The rows of D fall into a few groups, which share some directions, and each row is roughly a mix of its group's hidden directions.
D:
[[0, -45, -7, -4, -20, 18, 11, -7, -17, -24],
[-17, -2, -4, 2, -28, 41, -10, -4, 26, 18],
[-6, 42, -15, -8, 31, -20, 8, 14, -8, -4],
[1, -41, 2, -22, -10, 2, -9, 27, -18, -20],
[22, -9, -27, 6, -38, -8, 19, 10, 13, -18],
[20, 10, 17, -4, 38, -29, -18, 18, -10, 2],
[32, 5, -24, -17, -16, -5, -15, 17, 24, 24],
[36, -22, 0, 23, -9, -18, 11, 19, -5, -24],
[-15, -2, -4, 20, 1, 13, 34, -22, 3, -37],
[-10, -1, 14, -27, 18, 25, -5, -37, 11, 18],
[-5, -19, -2, 5, 51, 7, 22, 0, 2, -17],
[-16, -8, 38, 8, -4, -20, -25, -16, -25, 9],
[23, -6, -14, -19, 1, -23, 1, 24, 40, 5],
[15, -11, -24, 2, -34, -15, 11, 37, 2, 5],
[-9, 19, 1, 28, -5, 8, 24, -21, -33, -19],
[-16, -24, 30, -32, 15, 8, -14, -19, -18, 1],
[-11, -25, 23, -35, -11, 17, -17, -19, 10, 14],
[15, 12, 5, 12, -20, -27, -34, 30, -5, 10],
[14, -22, 10, 0, 6, -39, -9, 23, 22, 21],
[13, 0, -5, -9, -19, -29, -26, 31, 16, 21],
[26, -14, 2, 10, -6, -49, 15, 9, 8, -5],
[12, 14, -34, 36, -12, 0, 13, 25, 4, -6],
[32, -30, 0, -16, -31, -7, 3, 9, 22, 5],
[-11, 16, 4, 34, 21, -24, 10, -1, -34, -6],
[-22, -2, 8, 2, 13, 40, -15, -19, -30, -3],
[6, 5, -17, 47, -1, 15, 16, -20, -6, -19],
[0, 11, -36, 27, 8, 10, 20, 28, -7, -17],
[0, -11, -2, -11, 6, 44, 12, -33, 16, 6],
[17, -13, -16, 1, 0, 6, 17, -13, 51, 6],
[25, -15, 2, 15, 5, -9, 26, -24, 36, -10],
[-7, 31, -2, -7, 34, 10, 12, -29, 17, 16],
[27, 0, -20, -19, -4, -9, -8, 19, 34, 25],
[12, -4, 11, -25, 15, 1, 7, -32, 39, 9],
[8, 3, 10, -20, 38, 2, -9, -24, 27, 20],
[-20, 23, -20, -38, -15, 17, -19, 6, -11, 3],
[22, -4, -27, 9, -4, -28, 18, 34, 17, 0],
[10, -4, -3, 13, -11, 22, 37, -38, 7, -9],
[34, -15, -6, -2, 10, -32, -17, 19, -18, 17],
[-27, 4, 17, 0, 4, 33, -19, -20, -30, -1],
[2, 23, -21, 25, 20, 33, 6, -21, 16, -1],
[-15, -5, 15, -38, 1, 22, -30, -10, 4, 21],
[-37, 25, 17, -2, -3, -1, -18, -19, -7, 29],
[-19, 0, 5, 24, -21, 18, -6, 1, -44, -10],
[-16, -18, 22, 6, -32, 0, -22, -1, -33, 13],
[-26, -22, -5, -16, 1, 40, 14, -15, -9, -16],
[37, 13, -28, -18, -14, -20, 10, 17, 12, -8],
[24, -23, -6, -3, -13, -32, 5, 13, -31, -19],
[-13, -18, 14, -10, -29, 1, -26, 25, -22, 20],
[-3, 7, -25, -22, -5, 0, -15, 47, -2, 11],
[2, -10, 9, 38, -29, -16, 16, -16, -11, -21],
[-2, 41, 12, -12, 20, 2, -7, -28, 8, 24],
[-7, -25, -18, 14, -32, 31, 0, 10, -20, -12],
[-6, -25, 13, -18, 16, 0, -37, 12, 13, 26],
[-21, 20, 21, -16, 10, 18, -18, -11, 25, 29],
[19, 25, -37, -9, -4, -13, 19, 4, 29, 6],
[-11, -35, -10, -12, -7, 25, 11, 3, -26, -28],
[-11, 42, -4, 0, 11, -4, 27, -22, -24, -7],
[-5, -15, 31, 12, -12, -14, -19, 9, -40, -10],
[-20, -13, 21, -28, 6, 5, -25, 14, -33, 11],
[11, -10, -10, -21, -3, 34, 28, -28, 17, -9],
[-17, -24, -2, 34, -12, 25, 22, -15, 14, -14],
[21, -6, -18, -3, -9, -31, 2, 38, 23, 1],
[-8, 28, -3, 27, 31, -1, 17, -23, 18, 12],
[-9, -27, 4, -44, 13, -10, 16, 16, 3, -16],
[-20, -1, 10, -15, 2, 43, -8, -29, -14, 10],
[5, -4, 17, -34, 16, -19, -19, 10, 18, 31],
[37, -7, -19, -8, -19, 11, 24, -8, 28, -7],
[13, -3, -8, -16, -40, 6, -32, 23, 8, 9],
[-31, 42, -4, -1, 13, -12, -6, -12, -2, 23],
[-33, -8, 41, 17, -8, -10, 5, -16, -15, -9],
[-42, 23, -11, -7, -15, 16, 2, -15, -24, -3],
[13, -3, -26, -28, 10, 18, 2, 19, 37, 7],
[-7, 19, -16, -14, 34, -1, 12, 28, 28, 8],
[5, 37, -23, 3, -2, -22, 19, 24, -9, -19],
[15, -15, -17, 40, -26, -3, 1, 22, 14, -9],
[0, 19, -29, -12, 15, -16, -2, 44, -1, 8],
[1, 39, -4, 10, 27, -2, 2, -19, 25, 23],
[21, 19, -17, 5, -43, -22, -1, 7, 15, 12],
[-7, 1, 17, -36, 26, 3, -17, -3, 21, 28],
[26, -22, 2, 24, -6, -27, 4, 28, -11, -20],
[-23, 23, 11, -5, 16, 29, 1, -37, 1, 12],
[11, -3, -41, -15, 0, -4, -2, 36, 21, -6],
[-7, 1, -11, 44, -22, 2, 18, 6, -18, -24],
[7, -15, -17, 33, -21, -12, 24, 13, -12, -26],
[-23, 16, 10, -23, -13, -6, -7, -9, -36, 29],
[-12, 22, 0, 32, 17, -2, 19, -13, -33, -16],
[-14, 25, 16, -12, 8, -33, -25, 7, -15, 22],
[19, 14, -21, 23, 12, -15, 26, 15, 16, -28],
[-8, -7, 5, -41, -14, 31, -18, -9, 10, 18],
[15, -40, 7, -8, -32, -1, -11, 5, 23, 13],
[10, 17, -32, -24, 1, 3, -12, 18, 33, 16],
[-21, 9, 20, 16, -4, -18, 7, 5, -41, -23],
[32, 14, -29, 12, 15, -22, 13, 17, 21, 3],
[13, 6, -26, 7, -9, 1, 17, 12, 48, 7],
[-31, 11, 14, 8, 27, 24, -12, -21, 10, 22],
[33, 8, -22, 17, -7, -30, 10, 22, 18, -3],
[12, -6, 9, -39, -38, -10, -12, -9, -14, -10],
[7, -25, 5, 12, -21, -20, -9, 30, -27, -21],
[21, 4, -23, 13, 1, -36, 26, 24, 12, 0],
[-27, 29, 8, -24, 6, 8, -24, 2, -30, 6],
[-4, -30, -9, -21, -41, 7, -8, 20, -8, -9],
[20, -18, 10, -35, -8, -29, -12, 18, 11, 16],
[-11, 30, -46, 5, 5, 13, 12, 6, 15, -6]]

One row of each group comes first, with its name. Which group is each row after those in?
[15, 23, -20, 6, 24, -29, 31, 7, 14, -5]
<74>
[-2, 8, 18, 11, 11, -21, 26, -30, 32, -12]
<46>
[6, 13, -14, -9, 27, 9, 17, -18, 40, 18]
<18>

[-11, -31, 5, 26, 10, 17, 24, -27, 8, -18]
<46>
[24, 6, -27, 13, -29, -3, -7, 24, 22, 20]
<46>
[13, 9, 16, 22, 38, -33, 9, -3, 9, 11]
<18>
[-26, 25, 10, -19, 37, 5, -17, -9, -9, 14]
<18>
[-2, -44, 4, 6, -31, 0, -13, 26, -3, -6]
<18>
[16, 2, -20, -6, -9, -34, 3, 40, 14, 4]
<74>
[-4, 24, -19, -38, 22, 22, 9, -6, 15, 13]
<74>
[7, -28, 19, 23, -24, 16, 9, -33, 3, -11]
<74>
[19, 11, -27, -1, 6, -6, 6, 23, 40, 18]
<46>
